In the rows, zero is written as 128.
One turn moves each row of this set onto another row. After a few examples, where does it send each row asked below?
firab: [131 156 133 135 105 121  92 111 132 150 109  84 142 117 138 133 147 112
 106 122 144 150 146 143 135 112 159 162 140 106 105 179 156 156 111 134
 125 141 118 138 141 154 124 163 117  96 136 117 122]
fepo: [115 142 134 160 130 115 110 141 112 150  96 108 160 136 163 119 143 120
 148 141 114 121 134 128 124 120 107 138 141 107 144 128 144 148  83 143
 142 105 122 153 105 141 118 126 108 118 149 141 146]
Lur: [120 132 103 132 118 103  77 140 138 144 102 140 169  98 144 134 171  99
 163 129 125 156 117 135 129 156  91 130 139 119 134 138 174 169  91 101
 124 117 119 142 161 156 141 127 105 120 118 146 128]
roriz: [120 148 135 145 110 121  92 110 126 154 104  84 146 105 140 134 142 111
 124 114 143 157 134 138 132 108 160 158 135 110 108 176 154 141 118 121
 124 140 123 141 154 158 131 154 113  90 126 116 117]
Tulon: [136 144 125 115  98 116 109 148 138 151  96 145 146 124 157 152 147 133
 132 133 120 166 150 131  98 149 102 183 123 112 117 137 162 175  77 115
  95 119 135 151 162 135 130 143 101 104 130 121 152]
mevop: [144 147 111 148 117 117 136 125 116 134  77 138 134 114 151 143 155 136
 154 129 107 141 111 132 130 112 111 103 132 100 123 126 160 161 104 136
 132 131 126 137 116 122 114 132  96  88 125 131 103]
raf: [116 161 117 133 103 115 118 130 154 130 116 109 157 119 159 129 157  87
 159 126 112 111 134 122 141 132 120 145 127 109  96 142 161 167 101 125
 153 129 120 118 159 146 162 150  89 100 137 160 110]
nosif: [115 175 105 131 126 129  91 113 137 150 113 158 156 125 143 142 146  94
 127 117 127 164 124 124 135 115 109 121 122 107 100 179 117 167 104 109
 114 128 105 152 138 127 104 168 123 107 135 133 134]
Dugu: [116 141 102 151 119 123 138 121 147 130  82 145 137 106 176 105 138 122
 150 144 112 141 117  92 117 130 106 121 122 124  98 119 142 187 104 136
  85 133 148 136 140 114 127 135  96 103 136 138 150]
lav: [138 145 132 131 141 115  98 111  85 144 116 131 135 123 142 136 118 102
 118 139 121 157 122 131 133 157 114 151 114 108 122 165 156 148 107 118
  98 144 135 164 141 144 120 152 129  84 120 142 141]
namad: [154 148 126 144 118 125 134 124 113 132  76 149 137 117 147 143 157 135
 153 129 116 134 107 135 123 112  97 103 131  97 122 134 158 163 103 137
 127 117 132 134 112 111 121 145  96  83 124 137 114]
kaz: [137 128  94 139 111 120 109 138 159 148 104 118 175 100 161 114 154 130
 134 163 154 138 126 111 102 110 108 121 149 114 108 138 164 183  85 132
 105 108 127 130 133 137 158 125 102 110 124 102 149]
sakeg: [127 121 123 165  95 111 112 128 150 151 100  98 156 104 148 113 144 126
 137 151 132 140 118 117 130 145 101 145 124  95 137 123 190 159  99 173
 118 124 101 134 140 160 151 135 111  94 131 129 125]
zim: [139 153 139 142 145 120 102 104  85 145 131 131 136 118 143 128 113 100
 126 125 125 145 120 130 130 155 116 152 109 104 115 159 147 151 117 114
 101 139 134 163 151 144 122 161 130  97 122 141 130]
fopaf: [139 169  97 124 109 120 116 111 135 140 106 128 156 111 138 143 137 121
 126 136 139 175 109 126 136 151 141 137 107 122  83 146 126 174 114  92
 114 133 132 124 154 163 166 146 111  72 133 132 137]
Sem: [134 170  92 119 114 114 112 103 138 127 113 137 152 116 137 152 138 120
 109 147 142 176 120 119 136 151 136 131 117 125 102 147 123 174 120 102
 111 141 124 128 147 160 162 148 109  77 140 132 139]
Rido: [126 149 143 132 115 124 103 132 145 133  91 137 138  97 149 149 156  87
 119 159 110 157 153 119  99 110 106 141 138 109 129 145 169 173 109 151
  99 135 146 145 139 127 121 187  89  98 129 120 119]
pover: [ 84 155 119 134 121 112  81 115 131 154 102 106 135  99 157 119 126  80
 120 148 147 147 135 124 130 127 123 136 120 133 126 159 134 176 115 113
  99 140  95 146 149 162 169 135 121  92 113 124 150]
sudo: [ 94 156 113 143 128 118  83 112 135 149 106 107 135  96 147 107 128  66
 127 150 148 142 127 128 132 133 121 133 126 135 125 158 136 181 121 121
  98 122 106 143 146 164 166 159 124  95 108 128 148]
Dimok: [108 144 127 128 129 106 117 155 106 160  91 108 135 135 147 122 154  93
 135 153 132 127 139 103 130 131 117 126 130  95 106 136 167 180 111 121
 123 132 153 135 128 132 168 187 104  93 118 138 117]
segat: [120 144 146 161 131 116 110 140 119 153  99 105 161 130 170 110 151 121
 157 131 113 120 135 122 130 120 116 144 134 104 140 122 150 146  87 141
 137 111 137 147 106 138 112 142 103 104 148 143 149]
Ver: [133 128 107 140 105 122 118 132 165 160 100 124 171 101 153 109 149 134
 130 160 155 136 121 111  95 109 106 109 146 111 107 147 165 182  90 129
 102 108 126 130 133 137 152 139 105 119 123 100 142]
Nale: [112 175 111 124 123 133  80 115 147 146 107 150 160 120 147 143 137  90
 130 111 118 162 121 131 129 111 109 119 119 117 105 178 123 153  93 102
 105 122 100 147 138 132 106 148 118 101 136 137 133]
Vad: [133 136 130 161 101 111 124 117 153 154 104 105 162 100 138 112 146 136
 134 156 131 144 120 112 131 147 104 155 124  89 138 113 178 169  99 175
 122 127 113 147 144 169 145 139 111 103 145 133 137]
Tili: [114 146  98 148 111 130 129 123 150 127  75 155 136 106 173 105 144 126
 134 141 106 157 116  94 118 134 105 129 129 117  99 118 154 198 100 136
  90 116 138 132 138 117 124 138 100 104 131 140 150]

Sem goes to zim
lav goes to sudo
mevop goes to Vad
Now these:
Lur goes to Rido
namad goes to sakeg

One turn moves each row of this set onto another row. After a few examples, where does it send each row asked below?
taz: [160 105 111 135 111 114 110 112 125 124 133  97 132 133 147 162 135 156]
Gipin: [110 117 146 118 126 132 117 131 149 145 130 118 140 127 144  95 163 142]
Levo: [135 127 135 108 110 134  58 118 128 150 114 116 143 119 160 146 152 160]
fiz: [116 130 129 110 124 128 110 119 151 127 123 138 133 124 146  97 150 159]
magor: [159 106 111 129 109 114 106 110 127 128 131  91 130 132 148 159 136 156]
Berif: [142 163 148 146 118 124 113 125 138 126 140 116 143  75 144 141 141 128]
Popep: [152 124 140 147 123 132  86 125 117 128 131 156 157 117 147 168 141 153]
dubas: [164 136 122 146 135 117  94 117 129 117 131 131 147 118 145  96 138 138]
tor: [101 117 161 111 104 122 105 120 130 134 117 116 136 137 141 166 136 150]
Kuge: [125 128 133 133 131 126 127 125 144 117 133 159 142 123 139 108 146 153]
tabof: [134 108 161 134 117 139  77 137 123 164 127 105 154 121 153 153 164 137]
vav: [121 131 126 120 127 126 118 120 148 120 128 152 137 124 143 102 145 158]
tuzif: [119 114 151 140 135 131 134 138 143 133 139 138 147 126 137 107 158 136]
Pago: [160 137 119 136 130 117  87 115 131 122 125 121 144 119 148  90 140 141]
selen: [163 125 136 160 139 121 104 129 125 126 137 122 152 118 142  99 146 125]
tozi: [141 108 164 149 123 138  89 139 119 153 133 122 159 120 148 164 159 133]
kapo: [132 117 149 117 112 138  64 128 128 162 120 103 147 121 158 147 160 147]
Gep: [148 114 154 155 126 134  93 135 115 139 136 143 160 118 146 170 150 141]
Batur: [165 132 128 156 138 119 101 123 125 118 135 131 150 118 143  99 140 132]
tib: [154 124 139 145 134 123  93 128 129 139 132 101 148 120 147  88 154 124]
Bavaz: [161 100 119 142 114 115 116 118 123 128 137  94 135 134 145 165 138 148]
livam: [157  99 122 136 110 117 111 117 126 137 135  81 132 134 146 160 143 146]
resa: [113 113 153 132 131 132 126 137 145 143 135 125 144 126 140 101 163 137]
difof: [158  98 121 141 112 117 115 120 125 134 137  88 134 133 145 163 142 146]
Tira: [104 113 165 121 108 122 112 124 128 132 121 122 139 137 138 171 136 146]
zuv: [137 169 139 128 113 123  99 118 141 130 131 105 137  76 149 132 141 135]
vibu: [140 159 153 146 118 125 113 128 138 132 140 109 143  76 145 139 145 124]
daku: [153 129 132 135 131 122  87 123 132 139 126 100 145 120 148  85 151 130]
Puv: [163 104 114 140 114 114 114 114 124 125 136  98 134 132 145 164 136 152]
femi: [143 166 143 140 118 123 108 121 139 123 136 118 141  75 147 138 138 131]
fuden: [156 104 113 128 108 116 106 111 128 133 131  85 130 134 149 157 139 154]
piz: [141 169 140 133 114 123 104 119 140 124 133 114 138  75 148 135 139 136]
zivot: [105 115 163 123 108 123 114 122 127 127 123 128 141 135 137 172 133 148]
Pinet: [123 120 143 141 135 129 134 132 142 124 138 153 146 124 136 111 151 144]
fasev: [150 131 130 130 118 131  74 116 123 125 123 153 150 117 153 161 138 164]
favid: [158 123 141 155 137 122 101 131 127 134 134 109 151 120 143  94 151 120]
Virem: [106 118 158 122 108 121 112 120 128 125 121 131 139 135 138 173 130 151]
vuzo: [134 160 151 134 114 126 103 126 141 138 135  96 140  77 149 132 148 125]
lun: [102 114 164 117 106 123 109 124 129 134 119 117 138 136 139 168 136 147]
Melat: [155 101 118 131 108 116 107 115 128 136 133  81 131 134 148 157 142 150]
kizi: [134 165 144 128 113 124 100 121 142 135 132  98 137  77 150 130 145 130]
Feru: [111 124 135 110 123 130 111 124 151 139 124 124 136 125 146  93 157 151]
vuz: [137 158 154 141 117 127 109 128 139 137 138 102 142  77 148 135 147 123]
vasa: [106 120 155 117 106 120 108 118 128 123 118 131 137 135 139 172 129 154]
zan: [102 120 156 110 103 122 104 117 130 131 116 121 136 136 141 166 133 154]
nen: [142 133 128 114 112 131  62 113 128 135 116 136 145 118 157 153 142 167]
Furek: [104 121 154 113 103 121 105 117 130 126 116 125 136 135 140 167 130 155]
fotu: [154 135 123 132 130 120  85 117 133 130 124 109 142 120 150  85 145 136]

Gep goes to tozi
zan goes to Furek
femi goes to Berif
Now these:
taz goes to Puv
daku goes to fotu
Feru goes to fiz

One turn moves each row of this set onto another row. After a few examples, where does it send each row asked below?
Y: [138 104 102 112 113 120 105 122 105 135 127 136 144]
S: [101 138 159 119 121 120 126 150 132 117  99 109 135]
R: [119 111 139 109 129 123 112 146 163 100 130 150 110]
J: [116 114 152 104 129 112 106 142 153 109 120 156 110]
H: [136 149 123 141 136 124 113 139 133  95 117 104 136]
G: [122 111 140 112 121 106  94 147 160 118 128 145 108]
M: [121 142 119 132 140 133 119 136 119  86 127 103 136]
N: [125 136 126 141 131 117 114 147 130  95 138  98 147]
B: [135 108  94 105 122 140 109 131 110 132 121 145 131]
V: [150 113  96 116 114 133 117 132 119 135 118 144 144]
X: [114 124 129 117 111 137 133 149 112 141 102 119 156]
E: [135 113 141 113 122 109 115 133 166 105 119 153 112]
P: [134 107 107 108 118 136 118 134 102 135 123 150 151]
C: [108 107 153 101 108 122 132 139 138 132 104 143 135]
L: [119 150 130 136 141 129 114 153 121  97 124 106 143]

C goes to S
J goes to L
R goes to M
Now these:
Y goes to G
E goes to H

